In the rows, 128 means zero.
Families of rows that turns and mirrors carry onto each other, the same ones carrying the whole set onto itself: the rest of each named row's family, in list order
4 families of 4 rows
Z_727: [114 137 110 148 168 136 115 116 160 149 160 117 133 108 107 120 139 162
 134 126 122 118 142 135 121 127 144 151 116 138 145  98  79 119 117 145
 154 116 129]
Z_655: [133 117 133 150 125 140 127 120 130  90 108 159 113 117  79 143 111 125
 123 108 149 151 128 114 134 143 110  89  62 127 142 117 165 147 113 151
 140 126 151]
Z_131: [105 102 145 140 129 134 103 124 117 111  86 174 101 139 101 133 114 153
 117 125 159 137 119 136 160 130 129  83  78 123 146 131 179 145 133 123
 134 131 147]
Z_656: [ 94  95 150 136 144 115 115 134 113  87  84 160 112 141 106 130 109 158
 129 134 148 133 117 131 154 134 126  80  81 139 147 136 162 151 144  98
 144 122 165]
Z_559: [ 98 131 119 108 153 115 129 131 146 144 154 115 154 137 129 113 130 158
 140 136 141 108 142 138 113 129 132 161 156 153 146 107  98 110 110 105
 131 134 137]
Z_780: [ 64 144 136 155 139 126 134 105 136 150 138  95 160 145 123 104 136 141
 134 104 105 148 149 149 116 110 129 130 139 134 138  89 104 138 122 139
 154 131 113]
Z_436: [ 77 144 149 145 154 108 124 115 120 166 143 116 149 158 113 120 142 169
 111 119 111 119 130 156 135 112 121 124 135 141 118  98  92 143 125 129
 144 125 109]
Z_29: [ 99 110 155 125 114 108 137 130 120  64  99 147 145 148 109 118  99 136
 136 128 160 134 129 124 129 154 101 105 109 151 152 124 171 138 117 105
 126 132 177]
Z_630: [109 115 120 144 104 147 127 118 138 105  91 168 112 121 119 130 120 132
 144  99 150 150 126 133 145 133 119  84  83 112 152 128 187 136 130 143
 140 132 155]
Z_311: [ 87 138 107 134 160 130 136 124 158 166 147 106 135 118 138 115 138 144
 151 107 125 122 151 142 116  99 150 137 135 134 143 114  93 122 125 121
 149 127 127]
Z_148: [ 91 105 129 141 127 117 143 131 131  68  88 147 129 127 125 121 115 139
 162 109 137 145 126 126 136 138 116  78  87 133 159 136 165 145 144 108
 153 120 178]
Z_3: [124 109 133 144 148 118 142 133 130  65 108 141 120 115  88 138 108 134
 141 117 145 142 128 105 129 146 114  87  65 145 147 129 143 149 127 116
 148 115 174]
Z_929: [ 92 138 137 165 157 128 120 101 137 128 154 101 158 133  93 112 138 161
 123 126 100 139 142 141 121 137 128 145 122 145 144  81  82 135 120 151
 161 117 124]
Z_30: [ 92 139 129 132 168 110 124 128 136 175 151 122 132 139 125 126 142 170
 122 119 124 102 131 148 136 103 134 126 134 139 120 115  83 132 126 119
 139 124 119]
Z_577: [ 85 144 139 128 121 128 121 109 131 149 149 116 168 157 112 107 132 149
 119 130 131 130 141 148 118 132 117 156 157 143 142  82 118 122 101 139
 129 142 113]
Z_129: [125 114 133 116 105 136 122 131 137 102 105 170 118 132 112 131 105 130
 129 119 179 125 132 125 136 144 114 113 104 130 149 128 186 125 106 127
 112 142 162]

The rest of the family of Z_148: Z_780, Z_630, Z_311
The rest of the family of Z_29: Z_559, Z_577, Z_129
The rest of the family of Z_655: Z_727, Z_3, Z_929

Families of rows that turns and mirrors carry onto each other, the same ones carrying the whole set onto itself: the rest of each named row's family, in list order
5 families of 6 rows
Z_807: [105 144 123 132 106 138 116 154 123]
Z_507: [ 98 133 140 122 140 117 116 168 106]
Z_659: [ 96 146 136 124 128 106 117 158 106]
Z_947: [ 87 142 128 118 141 112 116 153 101]
Z_267: [142  95 113  61 115 138 117 124 113]
Z_642: [148 125 101  57 137 131 137 119 108]
Z_207: [150 110 128  60 150 113 129 144 100]
Z_738: [106 143  94 123 128 141 115 156  94]
Z_757: [156 122 103  64 136 145 139 134 116]
Z_362: [150 101 134  66 120 132 114 124 123]
Z_906: [107 149 110 126 111 126 128 156  91]
Z_498: [148 101 125  62 128 136 101 119 110]
Z_153: [ 96 154 130 121 120 113 131 151 105]
Z_432: [103 154 102 122 128 132 127 154  95]
Z_873: [113 144 132 134 120 116 114 148 131]
Z_888: [147 116 124  55 145 110 117 129 104]
Z_201: [157 115 129  66 140 101 120 132 110]
Z_746: [151  97 128  69 109 133 124 124 117]
Z_982: [115 154 123 130 105 122 118 154 117]
Z_892: [136 121 100  53 146 120 129 121 113]
Z_843: [150 115 100  55 131 139 124 122 109]
Z_520: [104 140 124 126 120 149 121 158 132]
Z_914: [105 141 125 131 115 133 106 155 134]
Z_668: [152 118 121  59 144 117 102 122 111]
Z_260: [110 148 101 119 143 137 125 167 102]
Z_599: [153 107 123  64 140 105 106 134 120]
Z_165: [112 138 102 136 113 137 125 154  98]
Z_678: [146 100 141  64 124 134 129 131 130]
Z_966: [141 119 112  53 138 138 114 112 108]
Z_526: [ 93 142 118 124 137 111 132 147  98]

The rest of the family of Z_738: Z_947, Z_642, Z_201, Z_746, Z_914
The rest of the family of Z_207: Z_507, Z_757, Z_520, Z_260, Z_678
The rest of the family of Z_906: Z_498, Z_153, Z_982, Z_668, Z_966

